In the rows, 128 means zero.
One turn sends every row of this set to another row. A few are shown first. Where does it send the rows asked after them?
nal: [112 113 111 150 141 124 131 110 110 182 136 108 125 136 143 100 145 134
 128 131 141 120 129 134 143 123 166 128 130]
miza: [110 109 102 150 144 124 132 111 116 175 135 109 118 134 142 104 139 135
 121 134 139 120 126 139 144 128 164 128 137]
nege: [ 90 108 103 144 126 132 134 116 118 145 133 135 123 137 154 121 178 162
 143 119  96 134 127 118 158 122 126 113 131]
Dab: [105 138 114 143 146 131 150 134 133 135 119 113 126 151 144 106 152 113
 116 133 107 131 104 131 147 119 138 114  93]
gasu: [110 107 108 152 139 123 127 107 118 173 133 107 121 131 140 103 142 137
 122 131 138 121 127 143 138 128 166 127 131]
fogob: [ 94 113 120 138 169 130 134 129 139 171 103 125 162 133 177 129 160 129
 118 129 117 133 129 151 141  97 129 143 131]
Fivov: [ 93 110 124 139 160 135 125 124 141 171 100 126 161 136 177 131 158 125
 118 120 115 128 130 144 141  95 128 146 135]
gunag: [112 139 122 142 145 133 145 137 134 132 123 116 121 142 145 102 154 117
 122 131 111 132 108 130 148 118 134 115  92]
rebu: [ 86 125 106 142 151 121 130 136 134 176 111 126 141 120 168 115 158 115
 109 129  85 109 148 111 123 122 128 149 115]
ril: [ 97 120 108 139 135 147 131 134 150 190 110 123 147 117 166 128 173 113
 115 131  99 115 148 125 130 102 130 130 113]
Rozi: [ 96 110 106 136 136 132 131 120 116 150 129 138 124 143 151 115 181 165
 151 114  97 133 131 119 157 124 128 115 130]
Nadez: [ 97 121 112 136 136 150 126 132 150 191 113 121 144 120 162 129 171 119
 119 137  94 124 145 115 128 100 127 135 114]
bor: [ 69 144  88 131 133 131 128 137 136 155 123 121 130 150 151  90 179 131
 141 114 134 118 125 145 108 120 134 137 116]
Bedif: [111 142 118 139 143 130 146 140 134 140 118 111 124 151 146 105 157 113
 121 134 108 128 102 131 145 118 130 123  91]
rof: [ 66 140  83 133 132 127 124 140 135 151 129 119 134 156 156  93 178 137
 136 117 137 121 126 144 112 119 136 129 121]
Dato: [ 73 124 116 129 149 139 133 127 129 167  96 113 154 132 182 134 171 109
 134 128 111 130 144 141 152 112 145 143 136]
nik: [ 94 106 104 136 128 133 129 121 125 145 128 134 120 143 154 123 179 165
 146 118 100 134 130 121 155 131 131 113 130]
resuv: [ 71 144  87 131 131 134 122 141 126 156 129 118 126 151 151  90 175 132
 137 108 139 120 126 140 112 117 136 132 125]
telik: [103 104 106 150 137 125 127 107 114 176 140 107 125 131 144 101 139 135
 124 136 141 125 127 130 137 121 163 129 132]
peza: [ 92 118 105 134 152 123 124 135 136 175 110 128 149 116 171 123 160 114
 110 126 100 111 150 115 126 124 123 150 116]
Mir: [ 73 141  92 134 127 129 123 139 131 154 128 120 128 151 155  93 178 136
 138 106 142 121 125 140 109 121 138 132 119]
fimi: [108 104 108 145 140 124 131 104 111 179 130 107 121 131 147 102 141 141
 126 138 138 122 131 138 140 124 159 132 133]
numon: [ 91 123 111 144 136 144 130 142 151 195 118 121 148 125 161 121 172 121
 117 136  93 113 143 117 122 103 134 133 113]
Zelad: [109 106 108 146 144 121 132 110 112 179 137 111 124 134 137 105 141 132
 124 133 141 123 126 129 138 126 167 128 128]
mok: [ 86 111 123 145 162 128 131 132 131 170  99 129 160 139 180 126 159 137
 122 128 115 130 129 144 148  92 132 145 137]
sek: [ 93 112 100 136 129 128 132 120 119 152 130 135 119 139 152 119 185 164
 145 119  97 134 133 124 157 122 126 110 130]
tetel: [107 142 121 142 149 131 150 128 133 137 116 119 123 149 139 103 157 116
 120 127 104 134 104 130 149 117 134 116  96]
lubif: [ 76 141  86 132 132 128 122 139 134 164 124 122 128 160 152  86 181 137
 139 111 137 119 126 142 115 119 139 133 121]
zomon: [ 91 126 103 142 151 120 125 127 133 178 115 128 142 115 170 126 160 114
 112 125  97 110 148 115 123 119 127 157 121]
sul: [ 94 104 106 138 129 132 134 117 117 151 130 134 126 139 150 130 180 163
 152 119  97 129 126 123 156 126 131 118 132]
tema: [ 78 126 123 134 148 139 127 120 136 163 100 115 158 126 180 131 167 111
 133 131 113 124 149 139 155 113 140 144 137]
Suket: [111 144 120 142 148 135 150 138 132 137 125 118 124 147 143 106 155 119
 120 132 112 131 105 126 150 119 129 116  96]
gogin: [ 90 109 101 135 130 137 131 122 121 150 129 132 124 142 146 123 181 165
 143 118 100 137 127 123 158 131 128 113 135]
lapup: [ 72 144  90 129 134 124 119 139 136 159 132 118 129 158 154  92 178 133
 142 117 141 120 126 141 115 118 139 133 125]
vit: [ 71 122 125 139 150 139 133 126 125 166  96 116 158 130 173 126 163 115
 135 134 112 129 144 138 157 107 152 143 138]
mon: [113 142 118 142 149 129 145 136 133 138 118 116 127 149 137 101 159 115
 123 131 104 130 107 130 153 124 137 120  93]

ril turns into Fivov
gasu turns into Mir
Dab turns into telik
Where do these go?
numon turns into mok
lubif turns into Rozi
gogin turns into Suket
zomon turns into Dato
sek turns into tetel
bor turns into sul

One turn sends every row of this set to another row. A few are shown first. Where does it send the rows asked after them?
maf: [133 137 131 128 142 121 143 118 154 118 108 172 100 151 121 137 145 122
 142 130 139]
Vika: [136 138 144 112 154 125 114 139 119 140  98 157  99 126 108 121 153 122
 124 117 140]
zifen: [153 134 117 122 160 126 124 151 140 115 144 162  95 141 108 141 134 135
 106 126 137]
zer: [152 138 104 118 134 151 115 119 114 133 117 138 124 115 124 159 122 102
 147 155 130]
koton: [158 130 118 126 162 128 124 148 143 117 142 156  97 138 109 138 136 138
 106 131 129]
fuz: [147 130 143 116 154 125 116 136 125 140  93 150 100 123 113 116 157 127
 125 125 130]
Tade: [119 153 133 131 141 139 127 123 143 130 125 171  97 150 108 149 136 108
 128 114 149]
rok: [144 143  98 120 126 144 108 124 111 126 105 156 128 118 126 150 126 105
 143 148 151]
suz: [134 139 130 125 141 107 118 136 138 122 136 126 128 108 103 132 134 135
 130 132 155]
vev: [136 137 129 124 140 105 119 136 139 121 132 127 130 107 105 132 135 137
 131 133 155]
Regap: [155 132 119 120 161 122 126 150 139 111 137 164  96 141 114 139 136 136
 109 129 139]
Vevor: [146 142 105 115 133 150 115 120 110 130 117 145 122 118 124 163 120 100
 146 151 138]
fosa: [131 139 129 145 143 140 132 117 158 137 132 149  98 149  97 141 141 118
 129 124 117]
tinub: [155 126 130 145 143 138 132 113 162 128 110 151 104 143 122 132 148 124
 136 141 116]
Dagan: [150 138 105 114 134 147 116 118 113 130 113 143 124 116 127 160 122 103
 149 154 136]
tuz: [139 138 132 128 142 125 137 117 150 117 102 175 103 145 132 138 144 120
 142 132 146]
tek: [150 139  97 132 128 156 103 121 119 137 117 137 130 116 114 149 127 106
 139 150 130]
bog: [136 138 129 126 141 108 118 135 139 123 136 124 129 106 103 131 135 137
 130 133 152]
kaza: [135 142 130 148 142 151 122 118 156 141 133 147 101 145 100 143 140 113
 125 124 117]
sol: [163 126  99 125 137 116 130 125 106 117 105 158 132 117 125 138 136 127
 135 139 118]
Nud: [141 143 101 116 135 117 126 130  94 117 114 172 129 122 116 149 127 116
 130 124 139]
kade: [154 134  97 127 128 147 108 120 119 129 103 145 130 115 127 145 130 109
 145 156 136]
ker: [160 131  97 137 137 133 120 124 109 133 125 141 132 116 104 140 133 122
 124 135 100]
roris: [138 146  99 128 135 133 118 130  97 132 134 154 128 121  96 151 125 112
 118 117 121]
podez: [147 141 104 117 134 153 114 119 112 133 121 140 123 116 120 162 120 101
 144 151 133]
mogo: [146 131 142 121 154 133 111 135 126 149 103 140  99 124 103 117 156 125
 121 124 121]
mes: [138 137 130 126 141 106 119 135 140 122 133 126 129 106 105 131 136 137
 132 134 153]
vap: [145 128 129 141 145 129 140 115 163 127 114 154 101 148 114 133 147 126
 139 136 116]
kena: [118 148 130 132 143 131 134 121 149 128 125 168  96 154 103 146 138 114
 133 117 141]
zas: [139 148  98 125 126 152 101 125 111 135 118 148 126 118 114 154 123 100
 138 141 145]
gonop: [135 139 144 118 154 132 109 138 121 148 108 147  98 126  97 123 151 120
 118 114 131]
bep: [161 128 118 124 162 123 127 148 144 113 136 159  98 140 115 136 138 139
 109 133 133]

tinub turns into tuz
zer turns into Dagan
mogo turns into fuz
Where do these go?
vap turns into maf
tek turns into kade
Regap turns into zifen
ker turns into sol
suz turns into bog

One turn sends every row of this set to another row. A few are shown first. Where does it send the rows asked after them?
zin: [126 130 108 125 100 166 122 119 135 148 130 166 102 102 127 138]
Tezo: [134 127 124 165 108 134 107 135 134 148 124 125  70 112 105 119]
Geb: [148 112 118 142  86 154 123 108 138 141 115 145  83 115 110 126]
tofi: [131 126 117 162 131 149  96 114 109 135 117 111  84 113 121 135]
fel: [103 118 123 123 119 154 113 114  97 134 128 142  93 103  93 148]
gul: [120 129 121 158 123 156 102 127 111 137 122 107  95 112 132 112]
Nul: [142 121  91 158  92 170 119 123 128 147 135 131 100  98 119 138]
Vav: [137 115 101 137  92 146 126 102 137 125 117 145  78 122 113 127]
porab: [122 113 120 144 106 153 112 163 106 137 115 125  86 124 135 119]
lifef: [103 121 111 126 112 159 127 116 104 135 125 143 110  94 104 147]
Geliz: [109 123 104 143 106 141 128 129 104 112 131 130  72 105 105 149]
sanir: [110 118 107 137 129 151  85 122 133 152 137 120  77 100 135 121]
zason: [ 98  98 122 136 101 155  91 113 109 140 121 128 101 128 130 115]
kig: [123 122 114 151 119 138 110 151 131 147 133 121  73 100 118 110]
nodo: [111 103 126 130 100 142 104 146 129 155 108 147  79 103 134 144]
git: [129 129 130 151 100 147 108 161 110 140 124 144  77 127 125 133]
Gudi: [132 116  91 134 110 157 118 116 100 111 136 135  79 118 104 144]
garen: [126 110 103 144 121 158  71 116 119 155 136 130  83  96 125 134]
sudi: [103  98 111 126 108 140 100 147 133 152 119 132  71 111 131 123]
kufo: [117 118 118 153 114 130 124 142 136 145 133 122  83  99 105 112]
leg: [128 124 112 132 123 152 116 116  99 117 134 135  72 117  99 151]
veb: [129 130 118 156 132 157 114 121 114 131 123 115 103 113 138 125]
zuno: [150 106 103 142  93 169 106 108 124 150 133 140  95  97 106 129]
Rinat: [101 106 118 135 106 163  83 129 107 147 121 123  95 127 139 117]
Gefav: [134 104  92 139  92 163 115 113 118 142 140 137 100  90  97 130]
Nikul: [141 113 116 127  94 168 116 117 133 154 118 160  98 100 127 139]
Ked: [ 98 101 126 136 102 155  80 125 101 153 119 137  97 110 121 133]
Vipim: [117 121 104 136 126 152  84 117 133 148 154 136  82 105 129 118]
tose: [109 138 119 128  98 152 120 115 116 127 133 162  87 131 105 126]
monul: [123 117  98 140 103 164 111 105 135 153 107 155 106 110 130 129]
lofi: [101 127 103 125 114 148 104 126 105 121 128 167  77 122 117 135]
pidez: [109  92 107 121 110 137 110 142 133 140 122 138  73 110 138 139]
Dig: [ 94 136 104 140 122 154 112 116 108 142 139 138  98 109  94 141]
fina: [134 106 102 148  71 152 116 121 127 132 117 151  83 112 121 116]
tubom: [127 111 115 145  97 157 114 163 104 135 135 135  93 127 127 121]
Tufut: [111 133 129 124 108 151 115 127 104 129 136 159  78 123  99 139]

garen turns into tofi
zuno turns into leg
Where do these go?
porab turns into sudi
Dig turns into Nul
zin turns into lifef
kufo turns into tubom

